128 stands for zero in the data rows.
Each row has a hidden score. How much does it go up from the first row of each pair to the second? 10 means little or no change, 20 a big rise and 0 a big fall. The score is a weighted sum of the row's numbers plus the product of two more (or one squared), each taken from its middle value.
np.array([168, 127, 107, 143, 148, 127, 88, 99, 90, 91, 173, 143, 147, 117, 164, 189])
np.array([149, 105, 151, 151, 141, 137, 96, 135, 81, 96, 163, 171, 126, 163, 173, 179]) -> 11
np.array([149, 139, 79, 79, 127, 110, 166, 119, 169, 150, 93, 122, 174, 66, 91, 101])
np.array([108, 124, 198, 146, 149, 127, 174, 176, 126, 164, 152, 130, 41, 136, 128, 118]) -> 14
np.array([141, 143, 137, 138, 107, 96, 75, 92, 93, 78, 149, 154, 138, 142, 152, 160])
np.array([95, 142, 165, 111, 123, 128, 139, 151, 147, 140, 112, 96, 103, 135, 136, 112]) -> 19
np.array([109, 141, 159, 168, 121, 139, 126, 146, 98, 118, 167, 159, 117, 165, 158, 127])
np.array([103, 95, 167, 163, 150, 160, 136, 136, 101, 117, 158, 138, 84, 176, 133, 137]) -> 9
np.array([105, 121, 159, 170, 120, 148, 119, 142, 93, 101, 145, 163, 98, 159, 151, 152])
np.array([128, 123, 172, 161, 129, 145, 98, 121, 88, 79, 168, 147, 115, 159, 145, 151]) -> 5
np.array([167, 113, 75, 58, 146, 94, 164, 108, 178, 159, 110, 109, 173, 76, 102, 105])
np.array([118, 122, 135, 146, 102, 129, 89, 108, 101, 102, 154, 152, 129, 140, 190, 150]) -> 11
np.array([127, 123, 109, 137, 86, 158, 78, 102, 99, 86, 147, 170, 147, 111, 148, 157])
np.array([102, 130, 146, 141, 127, 142, 119, 145, 113, 118, 128, 111, 121, 153, 141, 125]) -> 6
np.array([143, 151, 118, 88, 135, 112, 118, 147, 159, 161, 95, 95, 128, 98, 107, 84])
np.array([139, 142, 127, 142, 114, 142, 125, 119, 110, 122, 131, 130, 138, 125, 141, 158]) -> 6
np.array([154, 143, 100, 63, 119, 111, 133, 79, 174, 157, 75, 99, 194, 75, 103, 108])
np.array([85, 116, 153, 119, 106, 118, 155, 192, 155, 166, 106, 112, 77, 131, 123, 108]) -> 16
np.array([152, 113, 108, 77, 131, 100, 142, 123, 183, 171, 77, 116, 138, 81, 94, 77])
np.array([99, 149, 157, 131, 129, 114, 137, 142, 155, 137, 113, 93, 101, 121, 103, 103]) -> 14
np.array([176, 130, 95, 111, 103, 126, 73, 89, 129, 85, 175, 135, 174, 109, 106, 150])
np.array([140, 129, 86, 176, 143, 167, 79, 111, 75, 98, 189, 163, 126, 170, 178, 192]) -> 16
np.array([95, 129, 136, 121, 129, 108, 155, 159, 172, 163, 85, 110, 103, 105, 96, 89])
np.array([146, 113, 113, 171, 161, 132, 127, 131, 98, 123, 164, 139, 137, 155, 141, 164]) -> 11
np.array([111, 100, 176, 116, 120, 119, 146, 160, 134, 147, 121, 112, 84, 154, 134, 98])
np.array([112, 117, 143, 123, 140, 148, 184, 161, 146, 178, 92, 130, 91, 157, 95, 103]) -> 5
np.array([210, 101, 80, 89, 143, 120, 225, 166, 173, 220, 87, 92, 140, 89, 65, 94])
np.array([129, 161, 140, 103, 139, 95, 122, 128, 171, 145, 90, 116, 139, 98, 108, 92]) -> 9
np.array([121, 127, 128, 155, 119, 176, 102, 126, 96, 81, 142, 143, 130, 134, 169, 149])
np.array([80, 100, 175, 155, 110, 110, 147, 131, 118, 151, 120, 115, 63, 127, 131, 98]) -> 10
np.array([170, 160, 76, 55, 146, 133, 164, 117, 180, 167, 89, 111, 174, 73, 78, 77])
np.array([136, 132, 118, 151, 123, 158, 105, 117, 121, 119, 140, 147, 135, 129, 159, 158]) -> 18
np.array([89, 108, 151, 129, 100, 121, 111, 129, 121, 96, 128, 137, 110, 140, 134, 135])
np.array([125, 110, 98, 155, 104, 125, 76, 76, 92, 79, 152, 145, 147, 129, 174, 171]) -> 12
np.array([166, 148, 96, 69, 137, 112, 208, 113, 188, 176, 102, 91, 156, 85, 74, 92])
np.array([126, 130, 111, 107, 121, 153, 128, 112, 124, 128, 138, 113, 168, 108, 117, 149]) -> 12
np.array([97, 115, 168, 114, 125, 116, 178, 204, 131, 167, 89, 102, 78, 112, 135, 93])
np.array([125, 137, 130, 106, 127, 106, 157, 135, 167, 165, 87, 122, 135, 115, 95, 92]) -> 5
np.array([170, 111, 83, 144, 171, 128, 75, 93, 116, 96, 154, 154, 187, 131, 151, 166])
np.array([130, 151, 120, 133, 97, 142, 78, 109, 79, 104, 153, 147, 170, 124, 149, 163]) -> 10
np.array([111, 119, 136, 107, 105, 120, 143, 131, 142, 139, 106, 95, 113, 128, 135, 113])
np.array([169, 130, 94, 74, 119, 91, 141, 84, 160, 149, 96, 104, 156, 106, 83, 100]) -> 7
np.array([116, 119, 160, 142, 159, 123, 174, 167, 130, 166, 130, 110, 81, 140, 122, 111])
np.array([109, 131, 109, 139, 83, 174, 114, 100, 100, 97, 145, 138, 142, 122, 154, 162]) -> 10
np.array([138, 123, 154, 155, 118, 127, 122, 130, 97, 118, 158, 139, 114, 151, 165, 158])
np.array([148, 130, 109, 145, 114, 141, 89, 106, 103, 84, 162, 136, 158, 125, 147, 164]) -> 8
np.array([179, 130, 33, 39, 161, 118, 193, 81, 196, 180, 83, 77, 191, 69, 103, 86])
np.array([132, 111, 122, 93, 146, 133, 142, 126, 170, 164, 104, 144, 110, 100, 102, 84]) -> 15
np.array([99, 121, 158, 135, 162, 95, 187, 163, 138, 166, 120, 109, 86, 191, 105, 112])
np.array([131, 140, 101, 121, 171, 127, 119, 134, 107, 109, 128, 150, 170, 106, 121, 139]) -> 4
np.array([150, 138, 135, 147, 144, 164, 107, 107, 109, 115, 159, 139, 132, 146, 152, 152])
np.array([140, 135, 149, 169, 136, 145, 125, 130, 82, 97, 196, 157, 115, 155, 160, 163]) -> 12
np.array([155, 135, 70, 102, 157, 117, 177, 108, 156, 170, 138, 117, 156, 119, 130, 116])
np.array([80, 128, 155, 145, 95, 115, 144, 160, 133, 119, 142, 102, 69, 148, 131, 111]) -> 14
np.array([121, 105, 151, 106, 126, 111, 167, 140, 164, 158, 89, 135, 107, 153, 90, 90])
np.array([102, 126, 143, 96, 130, 122, 160, 170, 158, 160, 94, 116, 123, 110, 98, 104]) -> 14
np.array([203, 153, 54, 75, 231, 116, 183, 117, 191, 179, 93, 83, 170, 65, 86, 116])
np.array([146, 156, 95, 75, 136, 128, 193, 120, 195, 166, 52, 89, 178, 80, 83, 81]) -> 9
np.array([130, 141, 171, 168, 72, 117, 52, 115, 83, 76, 139, 154, 139, 153, 178, 158])
np.array([118, 132, 96, 196, 130, 152, 79, 113, 96, 86, 177, 146, 148, 162, 159, 192]) -> 17
np.array([146, 120, 85, 149, 153, 124, 114, 107, 103, 117, 174, 137, 123, 148, 138, 164])
np.array([94, 117, 171, 120, 104, 124, 159, 147, 146, 154, 144, 112, 91, 97, 107, 97]) -> 13
np.array([101, 125, 155, 167, 122, 123, 125, 142, 105, 123, 156, 128, 75, 177, 151, 114])
np.array([238, 162, 27, 57, 174, 113, 163, 95, 203, 170, 100, 102, 200, 59, 113, 96]) -> 5
np.array([147, 142, 110, 68, 129, 120, 132, 135, 164, 149, 94, 122, 173, 81, 115, 107])
np.array([127, 121, 110, 170, 124, 138, 122, 162, 102, 89, 150, 138, 154, 139, 184, 170]) -> 14
np.array([156, 142, 93, 156, 160, 155, 84, 98, 105, 106, 185, 143, 134, 132, 135, 182])
np.array([136, 118, 127, 152, 120, 128, 116, 109, 100, 83, 165, 145, 134, 138, 158, 152]) -> 7
np.array([108, 136, 141, 157, 114, 147, 112, 140, 101, 95, 160, 122, 121, 151, 142, 131])
np.array([125, 116, 139, 119, 166, 128, 155, 127, 149, 168, 102, 113, 114, 105, 109, 95]) -> 9
np.array([92, 143, 142, 134, 121, 118, 134, 129, 118, 132, 132, 120, 105, 156, 136, 138])
np.array([132, 121, 137, 145, 118, 148, 136, 112, 118, 114, 148, 106, 129, 115, 159, 134]) -> 6
np.array([133, 108, 141, 97, 118, 72, 152, 156, 159, 161, 83, 112, 139, 122, 87, 80])
np.array([113, 120, 166, 147, 129, 126, 111, 119, 125, 107, 110, 136, 127, 151, 150, 135]) -> 6
np.array([111, 110, 143, 144, 89, 120, 97, 119, 103, 79, 140, 147, 146, 128, 155, 154])
np.array([115, 129, 133, 99, 124, 120, 147, 121, 160, 162, 78, 104, 131, 110, 77, 90]) -> 8
np.array([134, 148, 119, 111, 105, 124, 94, 117, 141, 111, 120, 129, 153, 102, 103, 123])
np.array([158, 141, 104, 97, 154, 114, 192, 147, 172, 171, 112, 122, 123, 111, 98, 93]) -> 10
np.array([132, 113, 103, 137, 168, 149, 121, 159, 113, 109, 175, 139, 138, 158, 125, 168])
np.array([154, 159, 93, 54, 127, 77, 117, 89, 155, 140, 36, 91, 207, 30, 93, 102]) -> 6
np.array([163, 134, 75, 54, 164, 116, 174, 102, 204, 176, 57, 104, 218, 43, 67, 56])
np.array([173, 158, 79, 54, 121, 100, 163, 92, 186, 166, 90, 100, 200, 78, 83, 85]) -> 13
np.array([158, 137, 87, 76, 147, 97, 150, 105, 179, 172, 74, 105, 173, 66, 87, 90])
np.array([113, 132, 158, 152, 93, 153, 76, 115, 105, 78, 165, 181, 128, 128, 177, 144]) -> 14
np.array([172, 150, 88, 97, 148, 115, 175, 111, 166, 158, 113, 136, 181, 91, 98, 84])
np.array([116, 107, 136, 172, 118, 163, 106, 120, 97, 90, 149, 163, 112, 138, 136, 136]) -> 19
np.array([83, 147, 160, 139, 114, 150, 149, 162, 137, 151, 86, 86, 79, 148, 129, 103])
np.array([98, 150, 196, 158, 109, 132, 118, 153, 105, 120, 117, 133, 70, 156, 128, 124]) -> 10
np.array([108, 125, 144, 88, 142, 90, 138, 116, 157, 153, 95, 117, 128, 120, 87, 90])
np.array([104, 136, 147, 110, 162, 123, 191, 176, 140, 192, 75, 101, 92, 170, 98, 88]) -> 12
np.array([159, 127, 87, 39, 132, 112, 128, 102, 183, 153, 67, 91, 212, 57, 78, 100])
np.array([118, 128, 164, 132, 89, 111, 136, 129, 152, 146, 102, 83, 91, 134, 115, 82]) -> 11
np.array([156, 164, 105, 77, 118, 117, 146, 94, 182, 160, 109, 75, 176, 93, 109, 104])
np.array([119, 144, 141, 148, 130, 135, 127, 130, 109, 95, 143, 122, 144, 87, 107, 142]) -> 4
np.array([126, 141, 171, 112, 114, 111, 125, 141, 168, 160, 105, 97, 123, 102, 100, 101])
np.array([153, 107, 132, 190, 146, 132, 57, 111, 52, 88, 200, 174, 110, 161, 175, 189]) -> 9
np.array([167, 122, 65, 149, 153, 153, 80, 61, 96, 81, 167, 145, 145, 112, 174, 207])
np.array([115, 123, 82, 133, 123, 140, 111, 115, 127, 91, 161, 122, 174, 79, 130, 145]) -> 3
np.array([131, 97, 115, 168, 116, 124, 79, 95, 84, 87, 135, 154, 131, 139, 174, 176])
np.array([135, 146, 85, 165, 121, 142, 94, 124, 81, 103, 154, 160, 136, 153, 173, 182]) -> 8
np.array([137, 125, 124, 132, 135, 160, 102, 98, 121, 104, 142, 133, 163, 126, 146, 154])
np.array([144, 128, 95, 132, 114, 109, 72, 92, 81, 71, 152, 144, 152, 127, 161, 163]) -> 9
np.array([116, 141, 158, 163, 115, 154, 128, 132, 79, 98, 164, 144, 94, 141, 189, 158])
np.array([175, 149, 84, 59, 153, 101, 153, 100, 162, 151, 96, 86, 184, 74, 100, 93]) -> 12
np.array([114, 97, 186, 165, 138, 150, 161, 161, 125, 149, 117, 122, 68, 170, 160, 121])
np.array([153, 119, 112, 162, 143, 128, 101, 112, 94, 82, 149, 116, 147, 147, 155, 156]) -> 6
np.array([145, 99, 151, 112, 108, 104, 132, 125, 152, 136, 102, 98, 107, 86, 123, 87])
np.array([114, 109, 159, 138, 138, 130, 212, 174, 123, 184, 113, 80, 82, 139, 130, 103]) -> 15
np.array([124, 102, 111, 126, 140, 163, 124, 112, 103, 105, 146, 126, 143, 147, 139, 175])
np.array([84, 106, 160, 122, 113, 126, 160, 156, 136, 164, 93, 124, 93, 132, 111, 87]) -> 11
np.array([112, 141, 149, 107, 106, 113, 117, 121, 151, 130, 118, 124, 134, 67, 89, 114])
np.array([126, 121, 134, 103, 139, 115, 167, 166, 162, 174, 107, 114, 107, 135, 119, 90]) -> 11
np.array([136, 114, 114, 160, 153, 169, 117, 149, 81, 123, 157, 151, 119, 142, 164, 164])
np.array([131, 127, 118, 170, 136, 159, 112, 153, 80, 110, 180, 147, 134, 164, 171, 159]) -> 6
np.array([137, 134, 141, 87, 132, 119, 136, 101, 173, 125, 104, 111, 98, 87, 90, 95])
np.array([87, 102, 173, 131, 127, 112, 161, 164, 138, 181, 94, 122, 91, 150, 106, 94]) -> 15
np.array([112, 128, 163, 199, 119, 147, 102, 149, 77, 104, 175, 147, 79, 186, 174, 162])
np.array([111, 125, 118, 140, 143, 140, 111, 118, 108, 99, 144, 128, 130, 159, 153, 157]) -> 8
np.array([104, 147, 145, 80, 135, 98, 128, 125, 179, 163, 70, 98, 133, 114, 97, 71])
np.array([107, 133, 134, 156, 113, 151, 122, 128, 109, 93, 147, 131, 121, 106, 157, 147]) -> 7
np.array([121, 129, 127, 143, 145, 151, 103, 123, 91, 107, 156, 118, 131, 124, 145, 164])
np.array([135, 113, 129, 106, 151, 106, 184, 177, 135, 175, 108, 85, 101, 152, 123, 114]) -> 17
np.array([136, 142, 150, 137, 105, 140, 89, 100, 94, 87, 147, 146, 132, 152, 179, 160])
np.array([163, 125, 106, 120, 111, 126, 85, 85, 136, 110, 152, 145, 181, 128, 93, 147]) -> 9
np.array([122, 125, 147, 166, 117, 135, 132, 133, 114, 101, 137, 114, 127, 132, 146, 133])
np.array([106, 91, 197, 131, 81, 115, 133, 153, 130, 141, 109, 101, 85, 131, 128, 93]) -> 14
np.array([100, 130, 148, 140, 110, 150, 130, 133, 103, 117, 147, 151, 131, 148, 143, 145])
np.array([156, 153, 84, 147, 103, 94, 46, 33, 104, 45, 193, 177, 216, 82, 168, 170]) -> 9
np.array([89, 129, 173, 153, 92, 117, 114, 141, 109, 120, 121, 126, 104, 156, 133, 124])
np.array([133, 133, 151, 148, 98, 157, 103, 119, 107, 104, 159, 141, 151, 142, 159, 141]) -> 8
np.array([102, 101, 163, 117, 132, 126, 178, 184, 152, 175, 98, 105, 102, 102, 89, 73])
np.array([107, 115, 191, 155, 114, 100, 145, 152, 134, 139, 118, 110, 64, 157, 153, 94]) -> 9
np.array([151, 111, 107, 159, 157, 147, 99, 103, 93, 107, 149, 150, 135, 130, 152, 173])
np.array([139, 124, 116, 164, 162, 160, 125, 121, 97, 135, 180, 149, 133, 147, 115, 168]) -> 7
np.array([123, 143, 126, 101, 103, 121, 126, 122, 150, 152, 111, 113, 117, 79, 112, 104])
np.array([133, 138, 103, 74, 117, 88, 143, 107, 166, 126, 92, 115, 189, 82, 69, 113]) -> 9
np.array([150, 116, 93, 100, 151, 118, 217, 161, 161, 194, 91, 103, 135, 116, 85, 108])
np.array([154, 93, 142, 106, 144, 107, 179, 145, 161, 156, 104, 93, 98, 105, 105, 100]) -> 8
np.array([108, 104, 176, 131, 142, 144, 185, 161, 123, 152, 111, 104, 45, 162, 130, 122])
np.array([120, 135, 149, 165, 104, 130, 115, 134, 125, 105, 126, 136, 125, 108, 134, 131]) -> 13
np.array([111, 129, 152, 149, 103, 142, 128, 128, 130, 111, 126, 124, 82, 139, 141, 146])
np.array([133, 133, 139, 168, 95, 164, 87, 123, 70, 83, 195, 136, 113, 176, 144, 182]) -> 11
np.array([137, 147, 118, 166, 110, 137, 80, 102, 79, 85, 143, 158, 152, 157, 177, 155])
np.array([118, 94, 144, 151, 146, 156, 187, 157, 126, 161, 131, 101, 64, 138, 144, 102]) -> 12
np.array([135, 139, 83, 151, 141, 134, 98, 119, 88, 84, 150, 151, 145, 141, 159, 165])
np.array([101, 133, 153, 139, 104, 132, 116, 128, 120, 123, 119, 141, 95, 155, 126, 130]) -> 9
np.array([104, 135, 166, 142, 118, 103, 108, 132, 133, 119, 120, 130, 107, 110, 152, 125])
np.array([144, 151, 69, 178, 159, 149, 74, 83, 84, 70, 167, 156, 150, 146, 181, 184]) -> 13
np.array([111, 123, 160, 176, 103, 152, 104, 151, 75, 108, 171, 134, 106, 157, 157, 168])
np.array([94, 121, 146, 145, 124, 145, 136, 135, 134, 128, 118, 112, 98, 133, 135, 132]) -> 8
np.array([127, 127, 79, 127, 141, 141, 104, 104, 118, 115, 130, 118, 169, 94, 112, 165])
np.array([111, 128, 145, 106, 161, 130, 164, 160, 148, 173, 115, 130, 109, 118, 126, 88]) -> 9
np.array([117, 115, 145, 102, 132, 107, 140, 118, 157, 155, 144, 126, 126, 111, 108, 114])
np.array([199, 146, 73, 51, 203, 100, 186, 87, 193, 180, 72, 76, 198, 97, 66, 80]) -> 7
np.array([101, 133, 164, 183, 127, 150, 112, 157, 97, 105, 190, 147, 116, 123, 153, 152])
np.array([134, 125, 95, 158, 118, 136, 79, 93, 87, 66, 162, 143, 130, 142, 175, 165]) -> 4
np.array([164, 151, 85, 132, 128, 176, 100, 115, 103, 93, 157, 136, 150, 141, 142, 172])
np.array([113, 118, 147, 124, 112, 106, 163, 118, 142, 148, 134, 120, 91, 122, 88, 112]) -> 12
np.array([105, 121, 159, 101, 127, 89, 156, 135, 164, 166, 82, 114, 112, 110, 81, 85])
np.array([96, 128, 114, 142, 124, 139, 117, 123, 122, 121, 128, 130, 129, 162, 142, 153]) -> 10
np.array([116, 103, 99, 99, 153, 113, 154, 140, 165, 168, 104, 135, 126, 118, 86, 92])
np.array([127, 134, 124, 120, 121, 114, 98, 114, 109, 87, 123, 142, 135, 145, 147, 146]) -> 8
np.array([122, 138, 104, 138, 102, 151, 110, 131, 107, 110, 126, 143, 145, 142, 156, 135])
np.array([145, 126, 124, 169, 151, 141, 125, 156, 87, 106, 170, 142, 135, 168, 170, 157]) -> 11
np.array([176, 129, 72, 80, 217, 117, 197, 90, 186, 171, 78, 97, 178, 109, 113, 103])
np.array([98, 130, 135, 99, 172, 99, 183, 161, 169, 171, 93, 108, 119, 104, 120, 86]) -> 16
np.array([99, 148, 187, 139, 98, 114, 135, 140, 150, 126, 130, 110, 86, 156, 115, 96])
np.array([105, 119, 166, 158, 120, 134, 111, 121, 90, 106, 134, 152, 131, 154, 120, 145]) -> 4
np.array([140, 161, 101, 116, 120, 117, 114, 112, 129, 115, 130, 144, 152, 130, 102, 126])
np.array([117, 118, 119, 140, 121, 136, 117, 111, 119, 90, 147, 143, 147, 118, 130, 139]) -> 12
np.array([181, 150, 92, 132, 152, 128, 108, 123, 122, 121, 161, 151, 154, 108, 119, 161])
np.array([105, 124, 142, 90, 132, 129, 138, 141, 158, 155, 120, 117, 114, 136, 107, 85]) -> 14
np.array([49, 127, 189, 146, 76, 114, 131, 155, 113, 116, 95, 112, 49, 179, 167, 115])
np.array([146, 102, 77, 59, 131, 77, 112, 91, 179, 156, 58, 95, 168, 89, 65, 75]) -> 4
np.array([138, 138, 127, 96, 121, 126, 132, 120, 171, 177, 95, 95, 125, 106, 83, 102])
np.array([159, 128, 53, 42, 146, 112, 176, 74, 195, 163, 44, 87, 201, 55, 74, 77]) -> 4
np.array([107, 139, 150, 156, 104, 129, 124, 131, 103, 101, 140, 132, 125, 163, 136, 162])
np.array([139, 119, 120, 86, 133, 105, 149, 133, 181, 172, 102, 117, 121, 111, 85, 76]) -> 9
np.array([115, 121, 130, 103, 93, 108, 135, 127, 163, 147, 118, 111, 137, 114, 103, 112])
np.array([138, 162, 102, 94, 124, 107, 121, 125, 170, 144, 90, 100, 142, 87, 91, 97]) -> 8
np.array([159, 138, 81, 149, 150, 133, 118, 91, 116, 96, 157, 127, 143, 148, 115, 151])
np.array([189, 133, 57, 18, 180, 105, 152, 73, 204, 172, 16, 87, 199, 12, 60, 67]) -> 8
np.array([144, 152, 78, 149, 137, 144, 58, 78, 79, 69, 164, 157, 147, 158, 174, 204])
np.array([111, 110, 179, 160, 138, 135, 158, 196, 130, 151, 135, 133, 44, 157, 164, 119]) -> 14
np.array([108, 134, 146, 125, 133, 110, 149, 138, 144, 163, 132, 118, 83, 103, 121, 105])
np.array([116, 146, 133, 118, 122, 95, 150, 129, 161, 150, 123, 124, 87, 122, 107, 117]) -> 9
np.array([115, 126, 111, 137, 96, 117, 99, 122, 98, 108, 128, 119, 134, 134, 137, 138])
np.array([123, 108, 125, 114, 114, 118, 151, 142, 161, 167, 124, 120, 112, 132, 118, 91]) -> 11
np.array([198, 94, 74, 80, 138, 157, 221, 174, 169, 217, 82, 79, 148, 125, 81, 84])
np.array([135, 125, 114, 131, 133, 147, 128, 115, 106, 124, 147, 160, 146, 138, 152, 156]) -> 14
np.array([132, 111, 101, 166, 170, 178, 77, 122, 83, 110, 189, 153, 132, 184, 142, 168])
np.array([123, 110, 136, 94, 114, 113, 147, 144, 169, 173, 47, 113, 137, 127, 93, 80]) -> 9
np.array([83, 129, 138, 121, 97, 76, 128, 114, 140, 129, 95, 117, 96, 143, 137, 115])
np.array([123, 124, 170, 117, 139, 98, 188, 167, 148, 183, 117, 99, 70, 127, 87, 95]) -> 15
np.array([164, 142, 75, 46, 133, 122, 133, 90, 175, 126, 71, 103, 223, 64, 74, 107])
np.array([107, 110, 176, 174, 147, 145, 117, 156, 88, 111, 157, 152, 97, 178, 156, 135]) -> 14
np.array([78, 95, 187, 167, 121, 102, 139, 190, 113, 150, 119, 118, 48, 170, 145, 105])
np.array([126, 129, 127, 135, 138, 132, 116, 138, 97, 98, 135, 113, 141, 122, 134, 150]) -> 7
np.array([92, 120, 218, 142, 95, 125, 140, 142, 113, 132, 122, 122, 81, 185, 148, 106])
np.array([127, 115, 129, 148, 121, 164, 126, 131, 116, 135, 158, 143, 100, 137, 140, 158]) -> 7
np.array([155, 125, 130, 84, 164, 101, 174, 179, 165, 179, 100, 106, 118, 107, 92, 84])
np.array([98, 102, 204, 149, 152, 113, 182, 186, 125, 157, 103, 116, 49, 167, 150, 112]) -> 8
np.array([129, 136, 118, 103, 132, 97, 153, 108, 179, 174, 90, 126, 122, 121, 115, 104])
np.array([200, 137, 69, 168, 165, 148, 76, 90, 98, 105, 186, 172, 151, 166, 176, 203]) -> 16
np.array([134, 137, 120, 124, 153, 147, 123, 132, 133, 111, 155, 134, 166, 93, 116, 133])
np.array([144, 134, 107, 160, 140, 155, 92, 115, 88, 104, 150, 130, 121, 143, 195, 191]) -> 12
np.array([143, 131, 122, 107, 134, 119, 150, 120, 155, 147, 137, 125, 166, 105, 128, 107])
np.array([163, 125, 82, 107, 155, 154, 204, 124, 170, 198, 83, 116, 138, 138, 93, 89]) -> 10
np.array([137, 119, 148, 109, 134, 101, 134, 152, 170, 157, 129, 112, 129, 126, 110, 101])
np.array([165, 132, 121, 78, 128, 91, 156, 118, 173, 166, 104, 96, 164, 88, 59, 92]) -> 8
np.array([151, 155, 101, 94, 133, 111, 132, 111, 165, 108, 96, 119, 163, 90, 73, 114])
np.array([94, 135, 160, 159, 104, 148, 97, 115, 95, 97, 163, 155, 105, 166, 170, 139]) -> 13
np.array([106, 120, 147, 103, 120, 119, 174, 168, 145, 150, 49, 123, 94, 137, 101, 61])
np.array([148, 130, 141, 137, 107, 115, 80, 92, 118, 80, 153, 154, 123, 143, 154, 136]) -> 10
np.array([122, 127, 130, 157, 106, 155, 100, 129, 104, 90, 154, 138, 138, 132, 180, 176])
np.array([87, 114, 176, 158, 99, 144, 97, 141, 101, 87, 176, 147, 107, 169, 175, 127]) -> 9
